500 stands for zero in the data rows.
In each game, the first row plays the second. By how much does the first row win? 15 means about a draw, 30 a big win and 0 a big loss. Wins can go round in a circle. Each row has two weighted sums of its numbers, A and B, taken from their middle values. A row wins by its A times the other's B, less its B times the other's A.
array([454., 668., 585., 378., 782., 709., 547., 549., 705., 645., 680., 695.])
array([354., 244., 340., 544., 546., 312., 546., 633., 508., 329., 269., 415.]): 7
array([589., 471., 774., 734., 572., 710., 514., 305., 619., 648., 637., 425.])
array([522., 808., 429., 534., 781., 841., 806., 685., 575., 828., 625., 752.]): 4
array([479., 445., 474., 248., 497., 566., 365., 533., 638., 425., 411., 399.])
array([450., 394., 538., 424., 508., 370., 540., 496., 553., 393., 473., 426.]): 14
array([556., 474., 345., 465., 417., 367., 386., 520., 480., 439., 588., 674.])
array([422., 424., 670., 406., 541., 751., 488., 424., 538., 512., 549., 280.]): 15
array([433., 210., 482., 522., 490., 424., 436., 681., 517., 282., 351., 434.])
array([632., 684., 615., 506., 574., 612., 338., 243., 432., 495., 705., 643.]): 23
array([569., 408., 277., 568., 388., 437., 667., 549., 517., 644., 567., 508.])
array([349., 817., 647., 448., 922., 309., 439., 559., 576., 346., 421., 827.]): 16
array([396., 537., 662., 357., 455., 289., 364., 562., 529., 296., 360., 435.])
array([407., 394., 491., 342., 538., 554., 418., 548., 353., 268., 446., 451.]): 13
array([508., 351., 607., 536., 262., 488., 519., 508., 563., 551., 398., 217.])
array([598., 660., 648., 580., 283., 167., 521., 565., 595., 490., 473., 542.]): 16
array([510., 591., 281., 422., 558., 251., 442., 642., 506., 387., 452., 791.])
array([503., 315., 649., 675., 261., 501., 489., 447., 527., 561., 360., 175.]): 14
array([556., 458., 786., 797., 274., 368., 405., 368., 453., 488., 461., 365.])
array([442., 788., 595., 397., 836., 689., 710., 607., 663., 636., 647., 661.]): 15
array([462., 224., 300., 706., 741., 321., 708., 696., 626., 477., 276., 596.])
array([508., 279., 715., 831., 292., 477., 355., 396., 524., 519., 268., 196.]): 22
array([584., 361., 322., 645., 359., 427., 636., 541., 602., 703., 545., 523.])
array([488., 749., 401., 697., 863., 573., 867., 784., 648., 897., 472., 825.]): 15
array([542., 429., 785., 827., 297., 428., 405., 321., 476., 549., 445., 307.])
array([520., 542., 495., 506., 285., 519., 432., 423., 153., 400., 603., 516.]): 18
array([528., 758., 599., 631., 527., 722., 761., 576., 407., 735., 791., 707.])
array([567., 769., 488., 319., 636., 608., 381., 471., 611., 590., 683., 733.]): 18
array([518., 531., 322., 421., 441., 328., 478., 577., 383., 396., 539., 686.])
array([404., 401., 404., 387., 453., 486., 598., 589., 365., 348., 467., 428.]): 15
array([609., 512., 616., 680., 735., 835., 555., 347., 670., 731., 664., 520.])
array([425., 237., 364., 542., 485., 324., 415., 709., 473., 262., 283., 541.]): 4
array([576., 476., 402., 601., 486., 626., 444., 178., 273., 576., 636., 494.])
array([613., 300., 332., 669., 464., 613., 414., 285., 570., 704., 538., 430.]): 15
array([444., 633., 704., 328., 681., 348., 370., 487., 659., 357., 437., 568.])
array([430., 474., 572., 316., 566., 443., 428., 529., 476., 281., 418., 447.]): 14
array([569., 473., 709., 745., 617., 798., 542., 290., 646., 755., 591., 359.])
array([376., 516., 623., 378., 285., 663., 199., 414., 216., 375., 205., 158.]): 22
array([562., 478., 771., 691., 221., 511., 331., 338., 470., 560., 505., 310.])
array([529., 509., 173., 407., 376., 501., 645., 615., 437., 638., 524., 521.]): 27
array([565., 679., 342., 486., 729., 515., 775., 754., 731., 712., 530., 790.])
array([497., 456., 467., 512., 327., 316., 642., 596., 387., 434., 517., 491.]): 15
array([537., 647., 637., 472., 494., 447., 459., 497., 398., 377., 690., 687.])
array([392., 431., 494., 396., 566., 394., 490., 566., 376., 271., 471., 516.]): 11
array([576., 513., 452., 538., 505., 570., 363., 326., 356., 474., 716., 665.])
array([539., 462., 301., 440., 639., 660., 769., 641., 579., 710., 572., 512.]): 10
array([397., 402., 298., 419., 528., 307., 483., 560., 355., 282., 317., 523.])
array([383., 488., 401., 275., 642., 533., 514., 588., 496., 368., 505., 545.]): 15
array([427., 441., 581., 450., 549., 353., 429., 440., 392., 232., 390., 473.])
array([674., 588., 611., 544., 479., 465., 432., 339., 792., 655., 572., 465.]): 16
array([429., 233., 529., 496., 511., 485., 492., 617., 500., 305., 415., 413.])
array([425., 521., 552., 474., 305., 149., 234., 529., 452., 299., 192., 433.]): 11
array([548., 474., 757., 835., 375., 767., 379., 188., 300., 640., 478., 259.])
array([612., 691., 281., 366., 573., 480., 571., 566., 675., 635., 574., 712.]): 20
array([419., 766., 772., 372., 608., 296., 198., 449., 593., 309., 391., 574.])
array([430., 426., 425., 306., 383., 681., 566., 690., 492., 573., 567., 430.]): 12
array([417., 419., 558., 438., 451., 343., 545., 596., 394., 284., 401., 415.])
array([604., 678., 522., 427., 634., 512., 251., 316., 526., 448., 637., 734.]): 16
array([475., 492., 434., 452., 544., 550., 748., 618., 615., 578., 638., 541.])
array([435., 464., 792., 535., 478., 903., 401., 368., 555., 643., 478., 182.]): 17
array([336., 380., 470., 375., 453., 534., 309., 489., 210., 258., 186., 260.])
array([348., 363., 468., 393., 436., 500., 333., 489., 250., 242., 201., 299.]): 15
array([401., 484., 560., 424., 552., 380., 420., 503., 389., 225., 448., 480.])
array([477., 658., 168., 430., 667., 290., 727., 668., 358., 472., 387., 729.]): 14
array([536., 447., 812., 869., 293., 651., 435., 303., 321., 591., 450., 252.])
array([452., 323., 645., 754., 292., 502., 209., 309., 294., 405., 149., 161.]): 16
array([419., 487., 617., 335., 551., 568., 352., 428., 407., 309., 481., 380.])
array([616., 565., 539., 750., 505., 584., 669., 384., 737., 883., 573., 456.]): 17
array([432., 383., 425., 466., 698., 578., 642., 595., 492., 461., 640., 622.])
array([388., 498., 464., 330., 536., 394., 596., 636., 491., 318., 430., 481.]): 10
array([449., 389., 344., 279., 706., 636., 369., 557., 605., 414., 438., 484.])
array([572., 550., 805., 762., 306., 319., 480., 433., 459., 457., 530., 469.]): 18
array([624., 391., 484., 708., 425., 645., 470., 273., 560., 754., 602., 403.])
array([577., 385., 436., 813., 665., 676., 720., 413., 750., 857., 389., 336.]): 14
array([351., 590., 517., 299., 683., 430., 608., 691., 576., 412., 535., 618.])
array([506., 368., 280., 344., 455., 622., 477., 620., 602., 589., 543., 554.]): 14
array([604., 593., 648., 650., 259., 239., 611., 571., 632., 585., 489., 453.])
array([504., 377., 512., 460., 309., 544., 610., 545., 464., 562., 513., 299.]): 14
array([522., 633., 529., 438., 437., 391., 416., 521., 317., 327., 614., 688.])
array([414., 671., 664., 316., 581., 311., 416., 560., 590., 315., 434., 534.]): 16
array([431., 338., 394., 458., 524., 496., 675., 651., 455., 455., 568., 529.])
array([488., 341., 400., 490., 605., 688., 626., 497., 453., 494., 617., 433.]): 14
array([385., 375., 471., 377., 519., 516., 469., 558., 302., 262., 429., 450.])
array([495., 759., 610., 571., 449., 777., 795., 680., 422., 797., 749., 604.]): 16
array([419., 369., 371., 324., 716., 650., 511., 553., 614., 438., 489., 555.])
array([475., 616., 655., 372., 214., 588., 568., 630., 431., 584., 570., 345.]): 18
array([544., 474., 301., 311., 474., 622., 514., 642., 586., 587., 579., 612.])
array([514., 532., 293., 388., 379., 405., 537., 596., 371., 461., 561., 612.]): 13
array([592., 692., 753., 659., 589., 300., 116., 126., 559., 409., 350., 517.])
array([615., 583., 613., 647., 217., 200., 562., 572., 569., 523., 446., 467.]): 19
array([575., 426., 700., 819., 234., 511., 391., 306., 361., 571., 508., 345.])
array([578., 702., 351., 313., 529., 414., 474., 572., 620., 547., 576., 713.]): 20
array([430., 517., 347., 449., 657., 640., 706., 650., 615., 619., 674., 638.])
array([583., 620., 401., 393., 594., 386., 592., 693., 734., 585., 565., 702.]): 14
array([405., 367., 433., 450., 430., 408., 397., 487., 271., 266., 376., 423.])
array([591., 436., 584., 702., 595., 787., 580., 285., 645., 815., 535., 325.]): 16
array([570., 468., 213., 367., 542., 676., 459., 503., 603., 663., 576., 588.])
array([428., 410., 540., 362., 354., 362., 400., 592., 505., 343., 348., 374.]): 14
array([418., 339., 557., 485., 405., 429., 485., 498., 363., 320., 425., 354.])
array([570., 500., 523., 646., 239., 544., 652., 502., 394., 673., 661., 445.]): 16
array([409., 370., 363., 257., 675., 634., 428., 588., 622., 445., 433., 524.])
array([537., 342., 483., 798., 693., 335., 748., 681., 798., 625., 401., 544.]): 12
array([592., 675., 842., 724., 369., 307., 247., 289., 435., 408., 478., 525.])
array([487., 398., 835., 641., 466., 897., 378., 398., 558., 618., 503., 232.]): 7
array([436., 306., 514., 457., 434., 522., 496., 498., 396., 362., 474., 358.])
array([511., 619., 294., 297., 436., 440., 545., 732., 482., 468., 532., 653.]): 12
array([436., 370., 450., 359., 340., 420., 415., 638., 501., 398., 394., 356.])
array([529., 651., 571., 464., 464., 300., 400., 550., 435., 329., 585., 718.]): 15
array([537., 724., 293., 336., 688., 598., 586., 574., 539., 602., 621., 787.])
array([464., 436., 490., 404., 410., 340., 537., 601., 588., 422., 453., 396.]): 13
array([563., 488., 325., 444., 544., 688., 439., 327., 430., 611., 674., 597.])
array([426., 402., 576., 466., 417., 354., 541., 591., 370., 273., 386., 409.]): 14
array([469., 509., 659., 377., 458., 460., 521., 482., 520., 411., 516., 360.])
array([607., 510., 378., 556., 557., 796., 450., 263., 396., 683., 699., 558.]): 16
array([532., 590., 591., 535., 435., 142., 341., 575., 572., 317., 414., 655.])
array([652., 667., 572., 448., 576., 471., 292., 286., 666., 521., 609., 608.]): 15
array([426., 616., 564., 323., 674., 440., 643., 684., 588., 384., 526., 639.])
array([565., 564., 630., 577., 459., 530., 515., 448., 299., 393., 714., 639.]): 18
array([360., 500., 587., 347., 299., 646., 240., 448., 213., 347., 200., 185.])
array([567., 460., 702., 806., 203., 334., 509., 447., 465., 565., 466., 372.]): 10
array([576., 456., 616., 783., 363., 670., 450., 202., 266., 619., 599., 383.])
array([553., 424., 709., 813., 325., 518., 411., 241., 392., 581., 500., 304.]): 15
array([429., 713., 709., 297., 662., 412., 339., 513., 635., 358., 492., 610.])
array([603., 512., 446., 651., 507., 765., 477., 177., 290., 656., 667., 494.]): 17
array([534., 646., 508., 371., 430., 546., 600., 635., 463., 520., 705., 630.])
array([582., 529., 855., 774., 393., 442., 370., 304., 493., 480., 545., 430.]): 13
array([573., 462., 529., 570., 421., 260., 210., 236., 564., 414., 260., 350.])
array([537., 661., 281., 302., 663., 579., 475., 546., 562., 555., 595., 762.]): 19
array([433., 434., 529., 419., 483., 318., 552., 628., 418., 298., 409., 432.])
array([320., 358., 444., 409., 448., 517., 325., 479., 226., 238., 190., 291.]): 10
array([292., 441., 507., 282., 490., 590., 386., 586., 288., 282., 263., 264.])
array([262., 429., 516., 300., 556., 695., 543., 612., 360., 292., 279., 265.]): 16
array([584., 705., 149., 439., 694., 671., 649., 498., 439., 749., 593., 708.])
array([583., 443., 190., 448., 442., 632., 608., 507., 483., 738., 529., 431.]): 14
array([623., 533., 585., 698., 451., 404., 664., 480., 819., 784., 500., 431.])
array([424., 478., 591., 417., 568., 371., 440., 482., 385., 241., 436., 481.]): 15
array([611., 443., 458., 643., 331., 528., 663., 524., 693., 801., 518., 369.])
array([410., 367., 554., 339., 511., 556., 527., 595., 590., 460., 446., 291.]): 15
array([587., 638., 241., 387., 666., 664., 537., 519., 610., 721., 622., 727.])
array([637., 463., 449., 670., 454., 520., 682., 465., 781., 833., 476., 397.]): 15
array([427., 552., 664., 363., 530., 305., 312., 470., 616., 307., 354., 448.])
array([580., 445., 340., 573., 353., 505., 660., 551., 520., 690., 635., 536.]): 16
array([411., 451., 611., 368., 393., 324., 365., 571., 538., 317., 335., 389.])
array([559., 390., 293., 560., 405., 404., 540., 531., 531., 578., 603., 615.]): 14
array([562., 534., 693., 712., 181., 216., 361., 477., 393., 393., 358., 426.])
array([468., 407., 423., 428., 620., 758., 675., 522., 523., 556., 623., 469.]): 15
array([543., 364., 404., 612., 202., 420., 538., 484., 341., 523., 465., 364.])
array([527., 377., 734., 789., 313., 419., 571., 448., 503., 533., 467., 308.]): 15
array([578., 339., 471., 674., 471., 676., 441., 231., 552., 691., 539., 320.])
array([648., 665., 608., 582., 534., 413., 599., 458., 828., 733., 593., 551.]): 16
array([428., 765., 631., 363., 840., 620., 642., 610., 680., 528., 607., 703.])
array([562., 847., 393., 621., 822., 710., 888., 746., 685., 838., 491., 792.]): 9
